Each named move below is a turn or a mirror, shown by a few rows before and after it. Which moves, in which order, take the first row of each later pair to the second? The first pair is answered.
move E:
  7   4  -6   2   2  -6  -6 -14 -33   5   1   6  51 -61 -19 -31   2  32 -24  -2 -12   2 -25  20 -10  -8  -1  -1  21   7 -23 -30   4  -7 =>  10   2  -2  -5   1  -1  -4 -27 -34   1   4   2  52 -53 -16 -34   1  34 -22   4 -15   7 -25  20  -8  -2  -1 -14  21   9 -22 -23   4  -3
  1   3  -2 -21  -9  16 -16   2  20  -1 -14 -14  -6  28  -4  -6 -11  38 -19  12   4   3  17 -10 -18  14  -3   5 -15 -21 -11   3   2   2 =>  -5  -8  16  -5  -7  -8 -20   3  -4   4  23  -3  -2  14 -14   5 -15  21 -17 -10  20   6  11 -22 -23   6   8   4   4 -26   4  18 -14  -7
  0 -25  12   6  -5 -25 -13   2  -1  -1  17   7   3   0   1   7  15   9  16 -15  28  -8   4   2 -19 -11   5  -3   8   4   7   7 -15 -28 =>   3 -12  -2  -6  -9  10 -12  -8  32   3 -32  -3   4   3  11 -13  22  20  17   1  13 -20   2   3  -9   7 -18  -5  -5   9   2  -7   4 -19
move A:
 24  43   2  18 -18 -45  -1  12   5   6  33  12  14  14 -35  12   4  -2  11 -13 -13 -27  15 -27 -19  30 -19  28  26   2  26  52 -30 -24 =>  22  27   6  22 -16 -55  -2   9  -4  16  43   8   6  15 -26  15   0 -10   6  -9  -5 -28   0 -30 -27  16  -5  29  32   1  24  48 -34 -24
-16  34 -19  -2 -17   5  24 -44   3 -27 -57  25  13  15  10  14 -21 -38  -4   6 -57 -28  20  16  38   9  27  12 -33   0  -6 -21  -1  36 => -46 -31 -13   8  21 -46  23 -37 -44  -8   3   9 -24  23  15  29 -35 -46 -10  -7  -1 -12   2  -3  26  -5  47   8 -15   8 -36 -37   5   1
 28 -51  31  -9  23   2 -21  24  -6  30  21   8 -15 -32  26 -46  38  21  35  -7  68  24 -24 -15 -27  -3 -22 -29  11 -10  -1  29  15   2 =>  51   6  13 -21   0  42 -24  16  33  11 -25  31  22 -32  21 -59  50  20  40   2  31  13 -14  -5 -18  19 -37 -30   2 -19  18  28  18  29
move W:
 -8   8 -30 -24 -15   6   0  12 -12 -15 -17 -10 -34  52 -14  21 -25 -12 -29  -1   1  -4  13   7   8  30   2   4  20   4 -18   3   6 -10 =>  -7  25 -29 -16 -27  12  -1  16 -12 -21 -11  -7 -10  44 -30  32 -18 -12 -17   0 -14 -11  22  17   8  35   0  10  23  -8   8   6  -8   2
  5  -8  22 -10   4 -22 -61  29 -24   4 -21  -5  -9  -2  12  14  22  51  23  -4  58   8 -32 -19  -8  11  -8 -18  14 -12 -19 -20  25 -30 =>  15  23  30  -4 -12 -26 -67  30 -24  -6  -7  -1  13 -11  -7  29  24  40  25 -15  29   1 -12  -8 -17  15  -5 -11  32 -23  15  -1  -2 -23
  5  41   0  12 -29  -2  26  -5  -5 -25 -16  10  15  16 -25  28 -13 -43 -11 -11 -67   4  21  13  17  17   8  16   9  -5  19   3 -21  32 =>  -6  15 -10   7  -7  19  32 -24  11 -12 -35  11   9   9   4   5 -13 -35  -4   1 -65   1   6  22  35   4   2   8 -12  11 -15 -13   8  38
-10 -33 -44  -9   2  34  30 -12  -9 -30 -18 -15 -56  76  -3  -3 -33   6   9  15 -31 -13 -22 -21  34 -14   5 -32  -3   2 -39  -3  13  14 => -12 -12 -39 -15 -12  18  13   6 -26 -33  -1 -27 -59  86 -27  15 -31  14   6   0 -20 -16  -5 -14   9   3   4 -22  22 -13 -20  12 -13   0
move D:
-23 -29   4  -9  32   9  14 -10  10  31 -13   1  15 -14  14 -20   6  -2  12  35  11   4 -17   7  -1 -33   3   2 -26  10 -13  -8  22 -15 => -32 -42   8   9  35  -6  20  -4 -11  23   9 -10   6  -8   6  -4  -9 -19  -4  20   1   6 -11  -6  -2 -41  23 -12 -13  19 -19 -13  19 -16
 21  42  -7   1 -17  23   2  -9  31  -5 -17  20  32  -7   6  -9  20  -3  14   5 -30 -12  -3  12   5   3 -11   5  -5 -10  12   4   3  13 =>  12  20  -8  21 -13  15  29 -23  13 -15 -12  18  27   2   1   8  -3 -38  -1  -6 -45   0   8  14  16  -3   9  12  -6   9  10  -2   5  16
 35   0  10  -8  -4  34  -6 -23  -2  -7 -18  22  31 -16  10 -21  21  -8   4  25 -37 -14  14  21  16 -40 -27  -9 -20   2  -4   2  24  16 =>  17 -11   6  -1  -2   7  13 -39 -25 -19   0  17  17  -2   0   8  -4 -46  -7   6 -35 -11  20  21  19 -41  -9  -8  -9  15  -2  -1  12   9
Now pairs of rows:
Each pair is 2 to 3 moves apart.
  1  34 -21  -8 -15  42  13  -9  28 -26 -61   2   4  18  -3   4  -2   2  -9  16 -41 -11  10  16   4  26 -16  -5  -7  11   0 -16  16  34 => -19  22 -20 -20 -20  19 -12  23  -4 -19 -37 -10 -35  55 -18  35  -9  27 -21   0  -6  -1   5   7 -23  42 -25  -4  25  -6  -1 -11   2  -2 => W, W, W
  8 -11  15  28  18  12  25 -11  -2   6  12  30  26 -36   5 -22   5 -22  16   3 -37 -14  11   8  12 -30  18  -1 -21  16 -12  -7   4  27 =>  21  29  -3  -6  -9  42  13   2  25  -8 -45  17   9  -4  -1 -22   6   9  14  18 -46 -22  24   9   0  10  -5  -8 -18   5  -5  -4  14  27 => W, W, A
-22  27   8 -19 -26  -5 -16  14 -30  -2  14   6  40 -11 -17  11   1  -5   1 -23  -5 -14  47  -1 -21  -3  19  -7   4 -10  33  18 -41   7 => -39 -44 -24 -36   5  19  -4  -4  -9  12  -7 -10   2   2  25 -23   4  17  -8  17  22  -3  16 -13   2 -29   9 -36 -37  25 -39 -25  11   3 => W, W, W
-18 -41  -9  -4  21 -20   2  21 -39  36  42 -14 -41  -2   4   9  -5   0  -4 -30  19  14 -44 -11  -9  -1 -11  -5  20  25 -11  -8   7   3 =>  16  24 -36 -20  -5  43   2  -4  24  18 -44 -10  -9  -2  17 -20  13  10   3  -8 -38 -10 -26  11  13  32 -38  -4  -9  30  -1 -14  23  18 => A, W
  4  28 -16 -25  -5  36  43   8  12  -2 -37   2 -23  31   6   4 -16 -47  -4  19 -49   9 -14  13  29  48  17  -3   1   6 -17 -16   5  -2 =>  43  45  15 -36   3  42 -21  23  42  26 -23   9  29  -9   3 -22  35   8  32  17   4 -11 -22  -7 -10  44  -9  -2  15 -42  17  17 -16 -18 => E, D, D
 17  63 -10   6  -9  39  41 -28  11 -17 -48   0   8  -5 -18  -9  10 -29  -8  -9 -51 -29  12  33  26  27 -10  19   5  -3   2   6  13  40 => -17  20 -18 -26  -6   2  23  17 -29  -2 -29 -33 -76  58 -23  21  -6   5 -23   2  20  -5  -3   4  -4  52 -14   7  35  -9 -39   4  23  -8 => W, W, W
